Some points:
[ 27 -21  25  10 -12  37  13 -36  10 -29   0  23  39 -17  30 -42  16 -14  39
   6 -11 -21 -44 -35  20  15 -26   6  -6   1  14   3 -29  -4   0 -33   6  48
 -15  29   3  -4  -7   6  13]
[ -4 -28  34   4  -2   3  16  12  19  14   4   6 -15 -49  12  -1 -12  17 -28
  58  40 -18  68  -6 -11   7   2  13   4  46  38 -28  37  -8  23  -3  27  11
   6   2  -9   6  14  26 -24]
[  7 -17 -42 -29  -6 -19  38  15 -66  19 -23 -13  33  11 -43  14  20 -56 -23
  15  15 -23 -17 -53  15  13 -25  -3  -2   6 -16  -2   8  26 -43  20  13  -6
  -1 -30  11  21  25  43 -25]
[-17 -21 -48  -2 -41  -7  34 -13  -8   3 -14   2 -33 -22 -24 -54  -6 -13  18
  -8  -3   7  -9  30 -44  21 -54 -17  25  13 -28 -10  20  -4   1  -1 -14 -37
 -24 -23  -1   4  -1 -30 -52]
[ -1  -6  13  41 -22   9  -8   8 -32  30  -5 -19 -27  -1  16  37 -31  11  11
  -7 -14 -29  -3  25  34 -51 -35  14  18  13  36  47  -1  -5 -22   6 -45  22
  -1  34  28   5  20 -33  18]
[-34  -7  21  41  22 -23 -43  14  11  -3   7 -23  65 -16  -8  -4  16   2  -1
  15 -14 -38  -6  44  15  -8   7 -29  28  54 -14 -22 -38  -5  15  18 -11 -20
  11 -26   0  -6 -12  -5   7]
[-28 -25 -19  -4  15 -19 -34  40  -6  -7  -8  10  30  27  12 -11 -28   7  11
 -22 -34   3  31 -41  -3  18 -21   3 -22   8 -23  21  45 -16   3  -5  18  29
  -3  -6 -47 -26  13 -24  30]
[-25 -13  11 -43  -3  26   0   3 -23 -29  35  12  13  -5 -13  10  15 -10 -10
   9  -5  63   1   6  12  31  24 -33  18   0  37  27   9 -37 -16  59 -15  -7
 -52  16 -21  12  -2  -6 -16]
[ 27  43  -2 -19 -43 -37 -19 -30  17   4  11  23   4 -37  -1 -21  32  12  17
  -7   6  17  42 -12 -31 -46   2  15  11  36  -6  15   0  -1 -51  29  -7   3
  51   7 -47   3  -8  47  12]
[  6 -29  30  14 -41 -40  16  29  14 -20  24  49   3  18 -26  20  21  42  -3
  27   8 -12 -38  25  -9   0  28 -24 -30   3  -8   0  25  39  16  13 -11 -18
  17  22  16 -15  10 -16  12]
[ 28  -5 -21  27   0  18 -25 -10 -66   2  -5  23   4 -30   5  -6  62  17 -32
  12 -10  38  18 -12   1  20 -34  12 -28 -32   3   7 -16  -9 -11  -4  34 -26
   8 -33  12 -16  18 -33  -5]
[-12  42 -26  13   0  16  17  17   7   9  26  20   9   1 -22 -44 -11 -19   9
  -5 -57  26   6  -1  -7   2  32  42   1  26   1   1  13   1  12  12  22  41
  16 -18  78   7   1   8 -12]
[ -4  -8 -13  16  41  21 -26 -36  21  31 -23  10 -29  38   3  -9  15 -30 -53
   3 -34 -39 -38  19 -29  -8  15  21 -15 -21   9  -7  25  -5 -57  11  25   7
 -24  -6 -14  10   5  -9 -21]
[ 11  -1   6 -34  15 -12  -9 -33   3  -1 -11   6  33  44  -8 -25 -27   1 -15
 -12  22  26   9  11 -17 -56 -30 -25 -11 -12  40 -24  15 -31  40 -19  14   1
  27 -14  17  17   6   7   2]
[ 25  34  19 -36   7 -28 -38 -23 -12 -29 -18   4 -23   7  -6   2 -17  -4  23
 -22 -41 -50  30 -10  35  45 -11   4  -2   1  -4 -28  20 -14  17  10  11 -38
 -26  37  37  20 -15   6 -13]
[-10  47 -16  -1  -6  20  -1  -9   1  51  17   7  31 -11 -16  40  -1   3   4
   9  19 -12 -11 -34 -54  38 -14 -10  16 -34  10  -7  -3  34  59  -1 -11   3
  -4  27 -12  25 -45 -10  31]
[-38 -10 -15 -20  26  15  21  17   6  36 -25   7 -12  -8 -13 -18  16  24   1
   5 -38  16 -16  -5  25 -43  -7 -10  -5  15 -38   9  -8   5  27  -9  39 -38
 -37  64 -20 -32  -5  38  -5]
[ 17  32 -19  -5  21   5  24  -2 -30  -8   4   7   4 -19 -15  27  -5   3  26
  18  30 -20  11  61 -11 -10  21  -9 -36  -3 -50   8 -16 -40  24  19  15  45
 -15  -6 -30  29  16   7  27]
[ 10  12 -26 -42 -25  -5 -23   5  -7  32  25 -42  18 -23  45   1 -13  15   2
   5  -5  11 -19  23  22   4  19  26 -34   7   4 -32   4  36  20  -5  -7   5
  -8 -14 -26 -26   7  20 -60]
[ 38 -11 -32   5  -7 -17 -15  11  27   4   2 -57 -10  22  51  19  16 -21  41
   9  45   2 -19  12 -17 -17  22  -3  36 -11   5   3   6 -14   3   0  26 -35
  11  30  49 -25   3 -17  48]
[ 30   3  -6   9  22 -15  -7  14  29 -19 -10   5 -23  -8 -19  16 -11  19 -34
 -68  29   1 -50 -34 -13  40  -2   5   3   8  14  54 -33 -43  31  -7  -3   1
 -23 -10  17  -8  19   9 -40]
[  7  21  34  23 -11  10  -6  26  26 -10 -19 -44 -23 -16 -37  -3   6 -40  23
 -22  -5  11  23  -2 -11 -15  24 -15 -52 -15  59 -18 -42  24 -17 -31 -10  -5
  -9  16 -25  21  21 -41  20]
[ 10  32 -19 -29 -45  19  13  34  11 -42 -54  17  16  32  13   8   5  21 -11
  27   2 -11   3  34  16  20  11  13  32  -3   2  24  17   5 -29 -58 -15   4
   2 -26 -31  23  -8 -12   7]
[ -1 -39 -30  52 -23  19  -6 -65  -3 -11 -11 -10 -14  51  -1  11 -43  12  -7
  21   9  21  21   4   0  22  52  -2 -18  38 -17  11 -26  17  18  -3 -29 -21
  13   6  -8 -20 -19  28  31]
[-11 -17  32 -55  12  15  25 -21  25  12 -12 -53 -49  18 -14   2  24  23 -24
 -20  17 -15 -10 -23  32  -9   9  -1   4  -2 -13  -5  -9  -2  14  14 -33  29
  23 -32  14 -18 -27 -51  55]
[ 27  -9  16  32  40 -12  10 -22  34 -19  22 -44  -8  -8 -19  19 -11   2   8
   8  -6  28  20   4  27  22  -1 -34  45 -48 -25  31  28  42  -6 -11   9  31
  45  15 -17  -9  -7 -14 -23]
[ -4 -13   6  38  39 -24  43  23   7  36  28  20  -4 -24  29 -22 -28  29   1
 -30  11   3  -8   0  31  11   9  -2 -19 -27  24 -23   1 -33 -55 -21 -15 -28
  -6 -27   4  32 -33  28  28]
[-39  15  45 -10  35 -10  -3  -9  18 -11  37   0 -28  14  28   2  -6 -39   2
  44  -6   0  -7 -23  -8   3 -26  15  -4 -32 -41  11 -30   1   3 -25 -45 -22
   6 -32  16   3  56  18  13]
[-43 -15  13   1  25  34 -48  15 -10 -13 -10  46 -43  -2  23  29   7 -10  52
 -19  32   6  -5  -9  14 -35  11   4  27 -20  10 -16   9  40   6   4   4  18
  13 -26   2   7 -28   6 -28]
[  2  17  28   4 -35   1  44  26 -23 -31   7   8  37  13  18   1 -18  -4 -45
 -50   0  11  21   4 -33 -29  -1  21  15 -17 -25 -52 -31   0 -24  21   8   4
  -2  24   4 -42 -16   4 -30]
There is one direction along which these points spread out most. Take the direction at right angles to it along which they spread out most. Go by this last direction. For each point below, how far along it does it lie, from 0 to 99? The average is 50, and the first point in the table lies past the average. One standard deviation of the points above along it is 16.
[  2  17  28   4 -35   1  44  26 -23 -31   7   8  37  13  18   1 -18  -4 -45
 -50   0  11  21   4 -33 -29  -1  21  15 -17 -25 -52 -31   0 -24  21   8   4
  -2  24   4 -42 -16   4 -30] 36
[-39  15  45 -10  35 -10  -3  -9  18 -11  37   0 -28  14  28   2  -6 -39   2
  44  -6   0  -7 -23  -8   3 -26  15  -4 -32 -41  11 -30   1   3 -25 -45 -22
   6 -32  16   3  56  18  13] 69
[ 11  -1   6 -34  15 -12  -9 -33   3  -1 -11   6  33  44  -8 -25 -27   1 -15
 -12  22  26   9  11 -17 -56 -30 -25 -11 -12  40 -24  15 -31  40 -19  14   1
  27 -14  17  17   6   7   2] 47
[ -1 -39 -30  52 -23  19  -6 -65  -3 -11 -11 -10 -14  51  -1  11 -43  12  -7
  21   9  21  21   4   0  22  52  -2 -18  38 -17  11 -26  17  18  -3 -29 -21
  13   6  -8 -20 -19  28  31] 34
[ 27 -21  25  10 -12  37  13 -36  10 -29   0  23  39 -17  30 -42  16 -14  39
   6 -11 -21 -44 -35  20  15 -26   6  -6   1  14   3 -29  -4   0 -33   6  48
 -15  29   3  -4  -7   6  13] 60
[ 10  32 -19 -29 -45  19  13  34  11 -42 -54  17  16  32  13   8   5  21 -11
  27   2 -11   3  34  16  20  11  13  32  -3   2  24  17   5 -29 -58 -15   4
   2 -26 -31  23  -8 -12   7] 44
[-25 -13  11 -43  -3  26   0   3 -23 -29  35  12  13  -5 -13  10  15 -10 -10
   9  -5  63   1   6  12  31  24 -33  18   0  37  27   9 -37 -16  59 -15  -7
 -52  16 -21  12  -2  -6 -16] 53
[ 27  -9  16  32  40 -12  10 -22  34 -19  22 -44  -8  -8 -19  19 -11   2   8
   8  -6  28  20   4  27  22  -1 -34  45 -48 -25  31  28  42  -6 -11   9  31
  45  15 -17  -9  -7 -14 -23] 51
[ -4 -13   6  38  39 -24  43  23   7  36  28  20  -4 -24  29 -22 -28  29   1
 -30  11   3  -8   0  31  11   9  -2 -19 -27  24 -23   1 -33 -55 -21 -15 -28
  -6 -27   4  32 -33  28  28] 59
[-12  42 -26  13   0  16  17  17   7   9  26  20   9   1 -22 -44 -11 -19   9
  -5 -57  26   6  -1  -7   2  32  42   1  26   1   1  13   1  12  12  22  41
  16 -18  78   7   1   8 -12] 50
